One turn or mirror swaps these rows in pairs. Which row does each one swap with?
The rows were stretched afterwards, more along some directions than others.
mav: [  7   9   4  -5  10   2   5 -19  -6  11   8  -3  13   5   1   1  -9   1
  -2   9   6  -2   6  -7  -2  -5  21   6  10  -8]
goto: [-10  13   8  -1  18 -13  -5 -14   1   0  23 -11  27   7   1   4 -17 -10
  -8   2   0  -3  16  -6  -9  -9  29 -14   8  -8]
Lefi: [ -1  11   5  -2  14   1   4 -22  -6  12  13   0  13   5   2   4 -12   1
  -6   9   3  -7   8  -9  -4  -7  24   7   8 -10]
rizo: [ -7   9   7  -7  15  -5   5 -11  -6   2  13  -8  20  -1   8   2 -12  -6
   1  13  -3  -5  14  -8 -11   1  24   5   5  -4]
sol: [ -9  13   3   0  18  -9  -2 -25   7   6  28   8  23  18   8   7 -20   4
 -10   4   2 -13  16  -5 -14  -6  33  -9   4 -12]
tuza: [ 2 13 10 -9  8  0  2 -3  5 -4  8 -4 12  9  6  7  1 -1  3 13  3  6  5 -6
 -6 -7 16  1  8 -3]
Gapef: [ 10   2  -3  -4   1   0   5 -15  -4   9   4  -1   7   1  -1  -2  -3   7
  -2   2   8  -2   1  -2  -1  -1  17  -1  10  -4]
Feles: [  8   9   9   1  11   4  11 -18  11   4   8 -10   6  24  -1  -2  -7   1
 -10  19   3   6   8  -1   1   5  18   3  -2  -5]
Sido: [ -4  11   6  -4  14  -7   5 -11   6   5  16  -3  15  10  11  12 -11   7
  -1  11   6 -10  13  -9  -5  -7  29   2   9 -13]
Lovu: [  0  11  21  -2  18   1   7 -17  -8   2  14  -2  11   4   6   7  -7  -1
  -6  22   7  -3   3  -8 -12   0  32  14  13  -2]
Mozu: [ -3   7   4  -3  16   1   2  -7  -1   3  21   5   9  11   1   2 -12   4
  -2  15   7  -6   7  -8   4 -10  16   4  11  -3]
tolad: [ -2   6  -8  -4  -5   2   7 -13  -4  10   0   5   8   6   5   1   1   8
  -2   3   4   0   7  -4  -8   4  17  -4  10   3]
pel: [  0  19  -2  -2  13   1   1 -12  18   5  14 -11  13  18   7   5 -15   5
  -4  13   5   5  14  -1   8  -1  11  -3  -1  -4]
zele: [  7  13  -1  -7  15   9  15 -16 -15   7  18  -1  14  14  -3   7 -11  -2
   4  21  11  -5   3  -7   4  -1  14   8   1  -3]
sepe: [  4  10  -6  -6   6  11  10 -16  -8  12   6  -6   7  10   3   8 -13   5
   1  18   9  -3  16 -10   6   8  18   3   3   6]
Kub: [  0  14   5  -9   7   1   0  -1  11  -5   9  -5  12  14   7   7  -2   1
   5  10   1   6   8  -5  -1 -10  12  -3   6  -5]
niv: [-11  11   9   0  15 -13  -6 -13   3  -2  21 -13  21   9   0   2 -14  -9
  -8   2  -2  -1  12  -4  -9  -9  27 -11   8  -8]
revum: [ -6  13   0  -3   9  -3   4 -20 -13   8  21   3  24   0   1   6 -21  -4
 -10  16   5 -13  12  -7  -5  -4  25  -2   3   0]
sefaf: [ -3   4   5  -2   8   5   7 -18 -12   0  23  -1  21   9  -2   6 -13  -4
   5  22  15 -10   8  -9   2  -5  23   2   2   1]
zok: [  0   9   5  -6  12   0   8 -11  16   4  -3  -1   6  -1  16   8  -1   7
  -6   9  -4   0  17 -11  -9   8  23   9   3  -8]
sase: [ -5   9  12   5  18   3   8 -17   0   0  16  -2  15   5   5   4 -12   1
  -7  22   0  -4   9 -10  -6   1  31   4  -3  -4]
Fale: [-11  15   3   1  20  -7  -3 -25   4   6  28   5  28  15   6   8 -22   3
 -10   6   3 -11  16  -5 -12  -7  34 -11   4 -11]
nuku: [ -2  12  -4   5  13  10   4 -22   5   5  26  -4  14  20   1   4 -22   5
  -4  16   9 -10  12  -4   4   7  19  -2  -6  -1]
konur: [  6  14   3  -9  18   7   5 -11  -4   7  15   3  19  11   4   8 -13  10
   9  21  13  -1   1  -9  11 -15  11   1   4  -9]
nela: [  0  13   8  -1  15   0   8 -20  -1  11  15  -2  21  12   2   2 -14   0
 -10  17   5  -8  20 -10  -5   1  30  -1  -2  -3]
reli: [ -1   8  -4   3  16  -3   6 -17   7   3  17   0   8   8   2   6  -7  10
  -3   6   2  -6   8  -4   5   4  21  -2  -3  -3]
gemid: [ -1   9  -4  -6   6   3   4  -7   4   6  11  -7  17  16   6   7 -13   9
   3  15  14   0  14 -10   6   2  15  -6   4   0]
Muge: [  1  10   5  -2  16   2   5 -21  -5  12  11  -3  16   7  -2   4 -13   0
  -6   9   5  -5   8  -8  -2  -7  21   5   6  -9]
vumim: [ -3  13   7  -5  20  -5   5 -16  -2   4  16   4   6   5   4   7  -6  11
  -2   7   4  -4   2  -6   1  -7  22   0  -1  -8]
kabus: [  1  14  -1  -6  20  11   5 -15  -4   9  18   8  16  12   4  10 -12  11
  -1  14  10  -8   7 -12   5  -1  25   5   2  -4]
Femo: [  7  17  -2  -5  11  14   9 -14   9   9   8   2  11   1  14   9  -6  12
   5  18   4  -1  10  -8   6   1  22  12   3  -5]
Fozo: [-12  14   1   0  28   6   1 -16   9   1  17   1  11  13   4   8 -14  14
  -2  12   1  -4   7 -10  15  -7  13  -3  -5  -8]
nibus: [  9   1  -3  -4  -1   0   5 -13   1   5   2  -5  10   3  -3  -4  -2   5
  -3  -1   6   3   2   0  -2  -1  17  -6   9  -2]
sizi: [ -1  14  -1  -3  10  -1   7 -19   5   3  16  -3  14  12   6   6  -4   4
   5  13   1  -8   5  -1   3  -6  20   2   7  -8]
pazo: [  8  14   4  -9  18   6   7 -13  -2   7   9   1  19   8   7  10 -10  10
   7  19  10   1   2  -8   6 -13  15   3   3 -10]
Taraf: [  8   5  -5   2   8  10  11 -20  -1  15   4  -3  15   4   4   3  -5   0
  -5  12   8  -2  14  -6   1  11  23   8  -1   2]
zotug: [ -4   5   0   1  15   4   4 -15  -2   5  14   5  10   0   3   5  -3   7
  -3   4   0  -6   0  -4   8  -9  16  -1   7  -2]
Lafal: [ 1 14  8 -8  9  3  1 -4  9 -5 10 -4 11 16  5  7 -1  1  3 13  3  5  7 -6
 -2 -8 14  0  6 -3]
rilon: [ -1  16   3  -4  15  10   2 -21   7   6   7   6  15  10  10  13  -5  14
   6  15   5  -2   6  -7   2  -9  20  10   4  -7]
pudun: [  8  14   3  -8  18   8   8 -13  -2   8  11   2  18  10   7  10 -12  11
   7  22  12  -1   4 -10   7 -13  15   5   4  -9]
pese: [ -8  12   2  -5  12   8   1 -11 -14   7  17   6  12  10  -7   6  -7   4
  -8   8   7  -7   5  -9  10 -10  19   0   5   2]
Tuv: [ -4  10  -7  -6   6   0   4 -11  -3   5  17   6  15   9  10   1  -7   3
   8  10   7  -9  12 -12  -2 -11  20  -3   5  -6]
fabak: [  3  10  -3  -2  24  -1   4 -22   9   9  19   0  12  17   8  10 -16   8
   1  12   6 -10  17  -7   5  -2  27   4   0  -9]
Lefa: [ -7  12   6  -1  18 -13  -3 -14   5   0  21 -13  29   8   1   3 -19  -8
  -8   1   0   0  15  -4  -9  -8  28 -17   6 -10]
zezon: [ -2   6   2   4  11  -1   4 -13  10  -1  13   1   2  15   3   0   1  13
  -1   7   2  -9   4  -2  -2   1  20  -1  -3  -3]
Zavar: [-11   6   7   3   9  -4  -5 -12   4  -4  14  -7   9   8  -1   3  -4  -4
  -5   1  -2  -3   8  -6  -9  -6  21  -1   7  -4]
liru: [  1   5 -10  -3  -5   0   5 -11   3  10   0   4   8   7   4   0   1   9
  -3   1   4   1   8  -1  -8   4  14  -6  10   1]
mupod: [  3  13  -3   2  13   2  12 -22   7   2  16  -8   5  18  -1   4 -15  11
  -3  15   6  -5   5  -3   4   7  19   0  -1  -3]
tel: [ -1  20  -8  -7   9   5   0  -5  16   5   7   0  14  19  10  10 -12   7
   4   9  -1   3  18  -7   1  -7   6   0   4  -7]
Kavo: [ -7   8  15   3  21  -1   5 -24  -4   6  16   0  10   7   4   7 -12   4
 -13  17   5  -9   8  -4 -11   5  31  12   9  -3]
roges: [ -1  12   3 -10   5  -2   7  -3  11   2   9  -3   7  10  11   4  -2   4
   6   6   1   2  17  -9   1  -5  17  -3   6  -7]
soge: [ -4  18  -3  -3  14   4   4 -21  -2   6  15  -2  14  14  10  10 -19  16
   6  24   6  -5  10 -10   6  -4  11   3   5 -11]
kuzez: [ -1   9  -1   0  12   0   9 -18   2   8  12  -4  25   1   4   5 -16  -2
  -4  15   4  -6  22 -12   2   1  31  -1   2  -1]
dev: [ -1   9  12  -1  10  -6   5 -20   6   3  16  -5  14   4   9   6 -14  -3
 -16   9   0  -6  14  -3 -15   2  27  -2   9  -5]
gedo: [  3  13  -1  -3  10   7  14 -22  -3  12  17  -6  19  10   3   7 -21   5
  -3  22  10  -6  18 -11   7   7  23  -3   0  -1]
mor: [ -9   5  -1  -2  13   4  -2 -21  -8   7  16  -2  19   9  -7   1 -12  -4
  -9   3   4 -10  11  -5   4  -5  15  -5  -6  -1]
Kasu: [ -2  12  21  -3  19  -1   8 -18  -8   2  15  -5  12   6   6   7  -8  -2
  -6  23   7  -2   4  -7 -11   0  32  12  14  -3]
paze: [  0   7   8  -3  22   0   3 -19  -8  -1  25  -3  31  16  -4   8 -24  -3
  -7  12   9  -7   7  -6   0  -9  24  -4   4  -4]
nav: [  4  13   8  -7   6  -1   8 -25  -4   4  12   0   7  14   8   2  -2   1
  -4  14   9  -5   6  -6 -17   2  30   6   6  -6]
goke: [-10   8   2   1  18   4   0 -10   3   6  20   4  11  14   1   3 -13   3
  -6  11   1  -8  15  -6   3  -4  18   5   9  -2]
por: [ 5  0  0 -7  0  8 10 -6 -7 -1  4 -8 20  9  0  4 -6  0  6 12  8  2  5 -7
  3 -2 14 -1 11  5]
raloz: [ -6  14   6  -3  16  -2  -2 -20   6   2   8   4  16   6  11   9   3   1
  -3   9  -7  -2  17  -8  -5  -6  28  12   8 -11]
Vuguk: [  8   5   3  -4   6  -1   6 -18  -5  10   6  -5  11   2  -1  -1  -6   2
  -5   6   5   0   3  -3  -3  -3  21   2  11  -7]
padig: [ -6  15  -5  -4  18 -10  -3 -13   1  13  21  -3  20   9  16   8 -19   7
  -3  10   1  -7  12  -9  -4   1  22 -10   6 -10]
veru: [ -5   3   6  -3  16  -3  -2 -19   1   0  19  -4  13  15  -5  -4  -8   1
  -4   7   4  -5   5   1   5  -5  16   2   2  -3]
Sez: [ -7  14   2  -2  17  -2  -4 -13  -4   6  24  10   6  11   2   1  -2   5
   0   6   1  -9  11  -1   0 -11  24   5   9  -7]
Veg: [ -4   7  -1  -3  13   1   5 -16   5   3  10  -2  13   4   9   6  -3   2
   3   4  -4 -12  11  -7  -7  -2  22   5  -1 -11]
Gevig: [-10  15   2  -3  10  -4   5 -18 -11  12  18   6  18   8   9   9 -13  -1
  -5  15   5  -9  15 -13 -14   0  30  -7   7  -4]
mes: [ -9  12   8  -5  21   4   1 -10  -2   1  25   0  19  12   2   7 -12   5
  12  15   8  -6  10  -9   5  -9  18  -2   4  -8]
lota: [  0  13  10  -3  10 -11   3 -20  -1  11  15  -6  12  13   7   3 -11   2
  -5  16   9  -4  18   0 -13   0  28   4  11  -9]
kigon: [ -1   8   5  -3  16   3   2  -6   0   3  20   1  10  16   0   2 -13   3
  -1  16   9  -3   7  -7   7 -10  13   3  10  -3]
sif: [ -1   6   1  -4   2   4  -4 -20  -9  12  13   7  10   5   4   2  -3   7
  -9   8   5  -6   3  -6   0   6  24  -1   8   4]
ruted: [-1  4  3 -6 14 -6  1 -7 -5  6  8  3  9  3 -6  1 -1  1 -6  1  6  1  5 -2
 -4  1 10  2  2 -2]
tup: [ -9  10   8   1  11  -9  -6 -11   3  -4  16 -10  13   8   2   2  -7  -6
  -3   2  -2  -1   9  -5  -9  -8  22  -5   8  -6]
dise: [ -1   6  -4  -1   6  -1   3 -20   0  10  17  18   1  16   4   4  -2  13
  -4   5   7 -12   2  -4  -7  -1  22  -1   5  -6]
pipa: [-12   8   7   2   7  -6  -5 -13   5  -1  13  -6   7   9   1   2  -3  -4
  -6  -1  -4  -3   9  -5  -9  -6  22  -1   8  -5]

mupod is swapped with kuzez
gedo is swapped with reli
Femo is swapped with pel
kabus is swapped with gemid

